Each path below is one point turned by a fixed rotation once a step. After each direction that follows a path, write how fast that rotation turns it, in degrees each step (0 if it stays still).
Each turn is a multiple of 5 degrees from 10 to 175, or 0.
Each row of a path follows its step; steps can be skipped.
Rotation 1:
step 0: [-30   9  15 -14   1   4   8 -25 -23   3  18  -1  13 -10  14 -16 -42  38
 -45  14 -17 -13  -5 -16 -10  -1  -4 -12 -36   2 -44  -7  -5  -1]
step 1: [-21   3 -46  18  33 -14   3 -34  -5  13 -19 -11 -13  -5   2   7  -5  -1
  26  -6  -1   9 -16 -14  25  19   3  55  10  10 -11  -7  19  32]
step 2: [ 25 -27  -6  19  18  -6  22 -17   6 -12 -25  20  15   0 -23   9  10   1
   6   2  -5  -1 -21   6 -39 -19 -40   0   9  33  20  -9 -26 -45]
step 3: [ -4 -14  32  -2  -9 -50  44  14 -22  -2   4 -19  11 -26 -12   1 -14   4
 -23   0   4 -14  15  18  -1  25   4  -2 -28  -9 -38  32   0  -9]
step 4: [  8   0 -25  -4  14  15 -15   2 -11  -3  24 -17 -29 -44  16  10  -1  -3
  26   8   1  16  39  -7  18 -22 -27  31  13  20 -36  -9  29   7]
step 5: [ 48  13  -3  15   1  14   7 -22  22  -2  -5   7 -14   1 -22  32 -17  49
 -13 -20 -32 -29 -20  -3  -8 -12  -7 -10  27  25  17  16  -6   3]
step 6: [-15  -8 -19  -4  18 -25  27 -18 -26 -20   3  -7   0 -16 -12 -48 -32  24
  -4  21  -5  -6   1  13 -21  -4  49 -18  -7 -19 -18  -1 -24  -3]
step 7: [ -2  -5 -33  19 -22 -28   0 -33  -6  -9  -3  -1  -3 -16  19   1  26  -3
  10 -10  36  -7   4  24  -7   5 -28  30  15  -4 -20 -39  37  26]
step 8: [ 29   7   7  -6   6 -20  -3 -17  34 -10  -5  18  15   9   0  49  23   7
 -15   7 -40   6   4  -6 -22  -9   4   1 -16  43 -25 -12 -12 -34]
step 9: [ -8   1  19 -29  19 -39  25  14   0 -25 -21 -21   3  -8 -16 -12 -56  11
  -9  41 -11   1   9  -4   4   0  -5   3 -12   8  -1  18  13  38]
step 10: [ 28 -29 -11  28  24  20 -30 -28  -8   5  10 -12  -4   3   1   5 -22   7
  26   9  41  12   8  25   6  -6 -30  26  18 -12 -38  -7 -16  19]
Directions:
[ -1   3   5   8  14   2  -7   6   7  -3  -9   7   1  -7   4  10   3   1
  15  -9  -3  -5  -3  -9   5  10   2  -9  14   1  -9 -14   8  -5]	115
[  3  -6  -7  -4   6  10 -11  -3  -2  -3   6   0   5  -1   1  -5   1  -6
   9   6  -2  12   4   2   0  -4  14  -1  -3  10 -15  -3 -20 -14]	170
[22 10  6  2  8  7 -1 -5 -7  9 -6  5 -7  3  9  0 15 -7  6 -3 -9 -3  0  7
 -7 -4 -3 14 -4  4  7 -4 -2  5]	120
[ -7  -6  15   2 -10 -14 -12   1   1   4  -5  -1  -8  -3   6  -8   9  12
   8 -10  -4  10  -5   2   1 -15  -1  -3  -7   7  -6   6   6  -1]	85
[  7 -18  -5  -3  -3   0  -4   1   2   3  13   4  16   8   3   3   4   0
   1  -2 -17 -11 -11   5   4  -8 -13  -3   6  -8  -4   0   1   1]	130
[ -5   8  -1 -16  -2  -8   1  -6   3   4  10  17   4  -9   5  -4  -4   6
  -6 -12   4   4 -10   1  -2  -2   8  10   9   0   5 -14  -8   3]	55
[ 10  -7 -11 -10  -4  -1   6   4   8   6 -18   6   2   3  -3  11  -6   2
   1  -3   1  -5  -1  -7  -1 -15  10  -5  -4   8  12   4   3 -12]	115
[ -3   9   3 -18   5   0  14   1 -10   9  -9 -11  10   8   3  -6  -4   9
   5  -3 -12   5   6  12   5   5   2  -6   0  -5  -4  -4   6  -6]	125
Rotation 2:
step 0: [  3  27  22 -32 -16  12  55  11  16  52   1 -20  10  -2  19 -10  23 -25
 -10  28 -14  16   0 -13 -27  17  -6  -1  28 -34 -25 -10  14  -9]
step 1: [ 14  -9  24  12 -21  21  25  -5 -11  32 -10 -20  21 -55  23   2  22 -19
  42  -1 -28   6 -10  30  14  44  28 -12   8 -12  -4  20  -7  -1]
step 2: [ -9  -9   8 -18 -35  -8 -22 -14 -10  32 -39   6  19 -16 -35  52 -13   1
  14  17  -7  -8 -12   2 -11  41  10 -27  18 -26  32  32   3  -2]
step 3: [ -5 -10  -8 -42  -7   6  14  -6  14  69  -8 -20   7   6 -14  17   6 -39
 -13  18  37 -38 -27  -1 -22  15  -8  20  19 -28  -4 -10   7   2]
step 4: [-35  17  46  -5  -3  20  18  -9 -16  45  -7   1  10 -13  12 -17  44 -20
  30   0  -3 -25 -13  20  -9  41  -7   4   0  -1 -37 -21 -25  -2]
step 5: [-19  16  33 -25 -21   0   7   5 -32  10 -16 -12  43 -23  18  17   1  17
   3  28 -37   0   7 -10   0  40   2 -43  32 -34  11  -7 -14 -18]
step 6: [ 23 -13 -19 -26 -27   9  31   0   0  36  -3 -32  34 -20 -19  41  10 -12
   0 -20   9  -5 -16  -1  11   9  26 -12  51 -44 -12  12  11  -2]
step 7: [ -9   5  42  10 -20  12   1 -10  24  58 -29   8  -9 -17 -37  18  30 -19
   5  -8 -13  -5 -45  30  -4  28   2  23  19  -5 -16   7  21   3]
step 8: [-20  -7  39 -10  11  -4  -3  13  -2  48 -41 -10   2 -17  24   4   8 -39
   0  41 -18 -12 -11 -17 -41  34  -6 -31   8  -7  20  -8  -4 -19]
step 9: [ -1  -4 -15 -36  -9  -8  45   0 -31  44   5 -26  29 -19   5  12  20 -14
  41  23  12 -20  11 -15  -2  33  -3 -33  13 -12 -22  24 -13  20]
step 10: [-26   3  17 -27 -38  13  -1 -16 -29  25  -2 -10  28 -22 -22  21   7  11
   5  19 -10 -14 -19  50  22  34   9  26  10 -35 -31  19  16  -6]
Directions:
[ 10   1  -8  11   1   1   8  -2 -16  -1   3   2  10  11   9  18  -3   3
   2   2 -15 -10   7   1   4   8   8   3  -4   2   2   3   6   2]	90
[  1  -1   6   5  10  -5  -3   9  -4   2   1   1   4  -3  -6   5  12   4
 -14 -12  -8  -3  -4  -7  12  -5  -2 -10  15   5  -4 -18   3   5]	45
[-17   5  -5   6   0  -7 -14 -13  -1  -5  -9   1   7   0   0  -4 -10  -7
   7  -7 -13  10  -7  -2   4  12  -6   1  -2   0  -5  -6  11  -3]	125
[  5   0   4  -6   3  -2  -3   4   6  -1   3 -10   3  -8  11  -3 -12   5
 -15  20  -8  -5  -8   4   8   1  -9  13   1  -4   9  -5   9  -1]	145
[  0   8   4  11  -6  -4  -7  -8  -2   0   4   1 -16   7   1  16  -7  -7
  -7  -1   9  -7 -15   0 -12  -6   0  10  11  -2  -7  -3   2   0]	90
[ -7   1  19  10  -6  15 -18  -1   2   1  -2  -1  12  -4   5   4  -1   4
  -4   4   6  -2   8   3   1  -4   6  -2  -1  18  -2   8   3  -2]	120
[  4   2  -9   4  -5   1  -6   1   1   5  11 -16   8  12  -4 -11   0 -11
   5   8   6   3   9 -15  -5  -2   5  -2  14   0   8  -7  10  -1]	125
Rotation 3:
step 0: [  9   8   3  54  24  39 -16 -23  25   5  17  17   3 -10 -31  14  -1  26
  23 -17  11  35 -34 -20  11  -9 -36 -23  16 -14 -11 -11 -17 -17]
step 1: [ 26  -5   4  15   5  14 -23   7  36  16   7  36 -24  11  27  35 -37   6
  -9  12 -25   6  10  -6  37 -11  -3  11  25  21 -44 -18 -26 -25]
step 2: [-32 -18  -1  33 -15   6  -4  -5  12  27  -7  -2 -59  21 -17 -21 -33  -5
 -17  -2 -12  -1  26 -17  36 -12 -19  20  18 -45 -18  -7  16   6]
step 3: [  9 -17  11 -27 -19   6  -2  -2   1   5  32   2 -41  17  -8 -27 -19  37
 -27  20 -25 -12  10   7 -24   9  34  57  14  -9  13 -31   0  11]
step 4: [ -6  11   0 -12  -5 -17  -3 -15  26 -14 -29   3   5 -28 -18 -69  10  28
 -16  10  11   3 -35 -12 -16   1  -5  23  -3 -44   4 -40  10  10]
step 5: [ 41  20  23  -5 -11   2 -21 -20  38  -8   0 -20   8 -14   8   9   6  11
  20 -14  24  29 -29 -19 -57 -15  -4  39  18   8  11 -19 -20 -17]
step 6: [  7  43  13  -5  -4   1  29   3  23  30 -37  16  22  -9   8   3 -22   7
   0  -3  30  31 -27 -26  18 -16 -33  19  30  11 -40  21   5 -17]
step 7: [-13  18  -7  10  -4  29  15 -10  -5  55 -28 -31 -19  38  28  31 -16 -11
   8   2  -5  20  21 -19 -12 -11  33  16  28  -8 -15   2   5 -39]
step 8: [-45   7  23 -35   7  15  -5   4 -32  23  -7   9 -22  32  -9 -27  -4  33
  11  11  -4  26   0   7  21  12  41   3  27  -8 -36  15  31  12]
step 9: [-17 -16  -3  15  36  45  -6 -16  -8   1   0  -2   1  34 -25 -11  29  41
  -8  10   3  16 -24  -5 -18  19  41  -5 -12 -18  11 -54   7 -15]
step 10: [  0  -8  37 -13  30  26 -52 -19  38 -35 -11  36  -4 -17   1 -16   4  12
   8  -9   2  32 -24  18  -1  14   0 -12  -2  11 -34 -30 -18   4]
Directions:
[  4  -1   0  -9  -1  16  -5  -3   7  -1   9  -8  -5 -10   6   4  -6   3
   5  -2 -13   2   7  11 -12   2  10   4   7  17   2   7 -10   5]	160
[ -5  -2 -11  10   5  -3  -6   1 -10   6   4  -9   0   9   5  -9  -6   1
   0   2   1  -8  11   3   3  -6  -2   4  15  16  -8  -7  18   1]	65
[  6   2  -1  -1   0   5  -4 -12  -6 -10  -9   1  -7   1 -14   4   7 -10
 -13  11 -10   4  -2  -8  -8  -3   0   7  -9   8  -8   0  11  13]	60
[ -4  -6   0  -3  -9  -2 -10   9   2  15   2  -8   4   7  -6  -7   6  10
 -15  -8  -8   6  13  -5   5   2   7   1 -16   0  -5   7  -2  -2]	65
